In the rows, 128 means zero.
name the system of each run
seq 1, F (8 x 18)
[[ 86  45 125 133  54 162 111 107 100 143  70 117 161 113 118 111 147 181]
 [172 114 134  85 162 121 111 126 171  86  75 134 130 213 138 160 188 132]
 [129  86  54 131 115 128 133  95 175  92 115 186 110  81 105 117  74 157]
 [167 114 157 141  64 218  97 116 130 138 123 108 131 166  94 114 168 158]
 [106 128 145  95 175 137 149 146 195  63  73 124 165 103 116 168 146 128]
 [114  56  69 112  71 121  99 117 139 163  95 148 127 113 155  86 141 143]
 [199 141 165 126 143 162 126 141 164  83 118 149  91 196 133 115 149 144]
 [ 98 113 101 122 117 160 158 105 121  84  92 146 146  50 110 146  83 170]]
seq 2, Y (8 x 18)
[[ 78 136 140 111 172  31 139 145  92 148 106  98 164 112 150 151 146  74]
 [127 183  99 149 136 104 116 107  89 182 215 105 117 125 106 151 102  88]
 [120 158 180 171 105 180 132 127 125 120 141  93 162  89  46 141 127 110]
 [ 56 125 149  91 138 158 133 153 147 146 112  80 185  97 161 166 156 140]
 [ 75 116 150 143 163  55 116 156 151 167 173 112 136 171 143 122 128 105]
 [158 199 154 151 144 118 146 155 105 137 163 124 111  87 120 102 109  64]
 [111 160 169 136 108 196 141 124  72 141 152  93 141 119 129 151 119 174]
 [ 62  89 166 137 138  86 139 132 114 118  85 103 180 118 110 146 144 133]]
seq 3, T (8 x 18)
[[147 113 107 130 121 173 141 111 163  84 120 167 105 112 120 125  94 176]
 [128  74  96 113  91 135 122 110 113 124  84 152 117 134 152 110 132 170]
 [176 106 108 123 131  96 122 112 142  92  86 161 108 159 115 121 139 120]
 [164 135  61 114 126 138 122 102 144 117 137 160 101 110 128 130 104 125]
 [139  90 106 136  84 168 109 118 161 128 120 139 125 124 107 103 131 148]
 [122  92 120 114 138 117 140 128 157  85  78 154 132 110 131 124 127 145]
 [164 121  92 104 123 115 122 127 125 134 108 154 100 134 169 103 133 118]
 [172 132 126 148 116 148 127 118 145 103 137 156  99 138 101 109 113 135]]
seq 4, F (8 x 18)
[[104 141 135  96 152 135 155 146 155  82  71 124 164  58 128 147 135 110]
 [104  71 100 108  93 123 106 132 127 180 124 130 122 153 185  90 149 153]
 [186 141 168 141 162 118 149 138 139  67 103 163  91 170 123 115 122 133]
 [110 124  79 117 100 169 139  87  89 121 123 134 136  70 122 158  93 174]
 [109 100 175 144 126 134 103 130 148 143 135  96 153 208 102 147 172 145]
 [148 129  82 110 150  82 133 117 160  88  83 153 134  84  99 140 124  76]
 [136 116  91 128  77 186  96 124 150 180 177 131 104 137 153  98 125 154]
 [139 148 218 148 154 144 155 163 153  70  98 126 137 128  99 117 135 120]]
seq 5, X (8 x 18)
[[138 183 185 181 146  97 157 141  59 135 182 129  97 121 112 108  80 104]
 [ 83 131 209 140 119 146 150 144  67 125  91  75 183 109 116 144 152 139]
 [ 73  91 104 108 143  82 102 103 112 170 140  93 158 186 139 181 153 146]
 [167 134  84 154  97 100  85  94 121 161 152 123 128 136  59 128 142  64]
 [117 187 138 141 124 193 132 142 163 143 185 102 145  77  96 143 111 111]
 [ 60  98 177 158 153  88 140 172 177 129 143 125 145 120 134 100 113 124]
 [134 126 133  97 129  89 110 159 118 161  92 106 143 135 175 100 184  72]
 [157 193 116 124 164 104 133 117  77 145 179 119 100 152 146 159 114 109]]
seq 6, V (8 x 18)
[[120 166 176 166 165  91 139 145 130 124 160 109 139 134  80 139 120  81]
 [110 114 104 146  89 146 136 108  78 152 154 141 112  89 139 103  79 171]
 [121 130 176 134 108 140 105 164 142 163 129  88 156 147 125 105 181  89]
 [102 134 143 153 158  65 165 133  84 106 126 145 119 104 127 121  82 125]
 [160 142 107 111  83 167 104 119  86 180 144 113 114 138 161 109 150 125]
 [118 141 200 168 152 109 138 138 131 105 135 108 147 157  76 140 135 112]
 [ 95 104  82 127 101 117 136  96  69 150 129 133 127  89 143 133  92 157]
 [148 138 146 138 117 124  92 154 158 169 152 103 133 167 120 103 170  76]]
seq 7, M (8 x 18)
[[154  87 176 142  93 120 114 145 131 106  49 124 152 143  91  89 186  99]
 [ 82 123  62  64 161 123 127 117 154 138 120 117 155 112 179 190 135 147]
 [149 111 120 172 114 120 113 113 128 148 191 157  78 190 113  99  93 158]
 [185 176 145 122 137 155 145 144 152  70  87 139 130  84  93 122 136  83]
 [ 69 100 124 117  91 160 133 113  79 152 112 101 160  94 147 146 125 179]
 [129  73 124 136 135  69 103 141 182 136 117 148 119 187 130  93 151 112]
 [153 189  96  95 168 167 144 130 158 111 161 137 107 111 158 161 104 132]
 [134 116 176 180  88 154 138 110  67 119 130 124 122 136  84 110 109 162]]
seq 8, T (8 x 18)
[[148 147  81 136 152  97 116 132 203 127 170 157 107 110 104 115 104  75]
 [127 135 115 127  79 205 127 139 149 137 124 128 135  47 125  99 121 129]
 [102  79 180 124 130 144 140 164 169 101  87 137 134 155 166 100 144 175]
 [151 136 125 126 153  67 157 128  65 100  99 163  93 123 165 106 100 126]
 [201 164 107 122 112 170 107 102 103 137 160 130  92 175 124 141 137 136]
 [ 94  95 115 163 122 138 123  92 155 111 153 138 136 134  67 159  91 175]
 [100  91  85  93 102 110 114 110 107 139  68 111 168  93 134 145 158 119]
 [158 126 122 115 155  89 107 154 193 128 121 142 121 167 137 106 163  77]]
seq 9, X (8 x 18)
[[ 91  92 104 113 100 118 114 125 124 151  95 115 161 100 134 125 146 127]
 [151 138 107 119 137 132 101 123 158 153 168 124 111 183 135 137 143 122]
 [144 151 124 149 137 110 143 128 132 103 124 143 126  80  89 118 106  89]
 [102 129 162 128 112 173 137 158 123 153 142 111 131 114 169 105 126 154]
 [122 111 149 126 170  72 129 132 138 108 111 131 132 180 127 142 141 124]
 [145 138  89 112  95 121 117 111  77 153 110 121 130  93 135 123 139  99]
 [136 155 152 149 138 169 130 121 129 127 181 119 113 168 114 149 112 161]
 [ 95  97 137 145 127  97 140 126 139  99  89 133 158  89  89 128 118 119]]
seq 10, M (8 x 18)
[[108 194 155 156 106 189 129 144 107 185 213  83 135  89 113 130 109 114]
 [ 84 107 203 175 140  50 153 166 109 115  97 123 158  97  98  82 123  87]
 [105 162 115  68 146 122 123 170 119 188 136  94 139 112 231 123 164  95]
 [101 145 194 175 168  96 127 130 115 144 205 104 124 212  99 155 111 144]
 [187 185 123 118 152  69 148 135  65 107  92 143 110  86 137 110 130  49]
 [ 94 148 135 124  86 180 100 117  82 196 162  54 177 124 112 165 165 122]
 [ 86  87 126 165 159   5 127 129 149 128 126 148 137 132  86 112 108  79]
 [153 197  90  92 126 170 124 158 137 182 185 119 103  79 194 104 124  86]]
seq 11, Y (8 x 18)
[[ 72 185 142 144 176 125 173 140 119 126 196 120 129  69 140 159  58 137]
 [ 95 122 188 166  70 140 114 149  67 191 137  77 157 118 113  90 155 109]
 [103 171 170 110 196  99 154 131 107  99 117  91 165 140 118 203 142 110]
 [ 61 125  96 148 115 102 126 126 109 189 182 113 142  70 129 122  90 112]
 [146 163 182 148 123 141 107 140 119 148 145  78 153 162  80 139 177  82]
 [ 71 160 144 120 172 143 163 142 151 107 147 114 154  70 130 168  92 142]
 [ 83 104 154 145  95 118 107 154 112 198 156  94 147 136 148  93 150 116]
 [136 178 179 137 186  94 148 146 122 101 133 112 134 148 110 157 133  91]]
seq 12, V (8 x 18)
[[152 149 175 144 122 121 136 173 114 140 130 131 108 122 159  63 132  97]
 [132 164 178 130 135 140 159 134  54 114 118 117 124 120 152 132 120 145]
 [123 117 148 131 116 122 117 115  70 154 130 104 133 185 139 141 149 152]
 [131 117 126 149 122  78 116  99  88 132 117 116 143 145  74 146 139  97]
 [122 147  86 143 117 122 113 105 115 164 178 118 127 109 103 140 105 106]
 [119 125 153 170 104 148 119 143 159 146 167 125 127 118  94  93 115 119]
 [ 86 121 151 137 117 124 147 155 118 136 114 122 144  67 141 100 111 127]
 [128 133 148 119 133 109 127 159 107 155 132 123 117 141 184  95 141 114]]

runs to name
seq 13 (2 x 18)
[[111 128 137 124  97 156 110 143 116 178 142  94 144 125 148 113 157 121]
 [117 125 173 158 148  74 143 145 117 116 127 133 127 136 111 110 119 107]]
 => V
seq 14 (2 x 18)
[[156 146  19  73 114 122 118  82  79 141 105 135 127  79 146 166 129 111]
 [163 158 149 145 155 160  99 136 216 134 202 118 109 207  93 143 142 119]]
 => V
seq 15 (2 x 18)
[[177 119 118  92 103 122 111 140 120 126  55 132 131 126 158  92 185  85]
 [169 148 126 134 167 129 139 143 193  93 159 171  82 152 135 111  99 129]]
 => T
seq 16 (2 x 18)
[[127  99 103 122 104 124 102  94 110 143 114 109 147 157 103 153 153 136]
 [124 128  98 118 150 108 121 120 180 107 123 136 141 116  95 149 128 104]]
 => Y
seq 17 (2 x 18)
[[ 99 130 164 100 145 144 129 178 194 121  96 104 164 108 152 126 171 108]
 [112 144 160 137 154  89 154 179 128 138 143 143 104 107 184  76 106 109]]
 => T
seq 18 (2 x 18)
[[150 105  92 139 109 132 111 118 190 105 116 160 123 109  82 109 126 107]
 [109 150 109 105 148 163 138 147 180 123 142 125 138  76 149 140 113 127]]
 => V
seq 19 (2 x 18)
[[129 150 156 150  88 189 120 134 110 158 162 101 134 115 110 112 132 130]
 [ 84 121 156 132 170 106 140 139 173 105 129 116 156 141 108 162 126 130]]
 => X
seq 20 (2 x 18)
[[155 125 109 112 115 139 136 138 124 121 112 165  97 103 175  84 112 138]
 [173 117 140 137 110 161 131 120 126  99 118 153  96 156 128 104 123 162]]
 => T
seq 21 (2 x 18)
[[113 111 108 143  93 158 132  98 110 125 122 130 139  84  92 135 102 156]
 [114  98 134 129 121 165 111 134 190 127 137 123 135 159 126 132 142 161]]
 => X
seq 22 (2 x 18)
[[177 169 124 109 148 121 119 159 157 135 137 134 107 137 158 104 154  72]
 [106 139 137 139 129 148 157 148 129 125 151 150 107  77 159  98  78 154]]
 => F
seq 23 (2 x 18)
[[105 126  76  88 118 143 129 138 141 158 133 136 126  73 190 114 116 133]
 [114 113 183 169 127 148 123 144 167 133 174 126 120 180 110 113 122 159]]
 => M
seq 24 (2 x 18)
[[150 140 165 149 179 100 145 139 148  98 162 156  88 199 140 123 102 151]
 [138 122 129 121 101 115 145 123  71 102  45 131 149  59 121 111 137 106]]
 => X
seq 25 (2 x 18)
[[170 113 121 125 130 124 145 124 125  85  96 183  85 139 152  96 105 158]
 [160 135 134  99 108 206 120 117 134 108 100 111 137 148 131 155 165 162]]
 => M
seq 26 (2 x 18)
[[ 79  61  88 119  99  77 100 136 134 185 119 128 141 127 162  91 144 122]
 [192 173 130 131 168  92 116 128 143 117 150 135 102 185 108 139 143  74]]
 => Y
seq 27 (2 x 18)
[[185 145 111 137 112 124 125 142 123 141 151 168  70 126 159  66 109 110]
 [122 158 185 134 128 192 139 136 141 103 121  92 162 121  90 158 147 136]]
 => M
seq 28 (2 x 18)
[[149 139 143 143 152 114 143 152 165  99 127 159 105 120 128  99 107 113]
 [134 144 127 104 118 178 144 130 106 118 110 127 124  99 163 131 123 158]]
 => V
seq 29 (2 x 18)
[[133 161 102 149 113 196 104 101 154 164 227 108 118 156  89 165 108 153]
 [141 116 155 180 125  82 158 129 124  67  85 171 121  70  62  83  87  99]]
 => M
seq 30 (2 x 18)
[[127 134  86  91 127 153 119 118 126 147 139 122 126 137 170 154 132 153]
 [156 119 126 160 130 106 128 114 137 106 139 159 103 150  89 115 105 128]]
 => X
seq 31 (2 x 18)
[[166 122 148 122 135 147 134 166 155 126 147 172  63 177 213  61 117 168]
 [177 118 170 150 130 113 163 137  72  77  85 178  77 146 153  76 100 166]]
 => Y
seq 32 (2 x 18)
[[184 123 101 130 146 123 100 108 175 117 157 153  90 222 107 141 137 136]
 [138 139 108 158 107 170 139 107 157  88 132 150 130  58  51 132  87 126]]
 => F
seq 33 (2 x 18)
[[100  78 148 166 121 109 160 144 144  92 111 180 106  88 130  70  70 168]
 [154 134 155  86 118 195 124 172 165 125  98 124 122 134 199  97 169 141]]
 => M
seq 34 (2 x 18)
[[ 58 100 147 160 137  62 128 116 102 146 136 101 170 133  82 155 121 119]
 [119 127 115 122  90 138  84 124 125 191 142  82 161 136 109 133 178  89]]
 => X
seq 35 (2 x 18)
[[ 70 120 119  91 141 143 136 161 156 149 129 114 148  94 195 129 132 148]
 [163 110 151 127 146  89 132 154 147 104  95 160  98 167 158  79 141 116]]
 => V
seq 36 (2 x 18)
[[110 128 180 156 113  97 143 131  37 140 113 107 136 132 129 114 130 129]
 [149 170 144 113 170 120 125 117 103 124 147 101 132 187 130 187 151 125]]
 => T
seq 37 (2 x 18)
[[ 89 115 152 180 161  62 169 111 104  76 124 154 130  95  73 136  61 139]
 [150 143  74 107  81 145  84  81  52 197 144  85 142 149 118 160 168 110]]
 => F
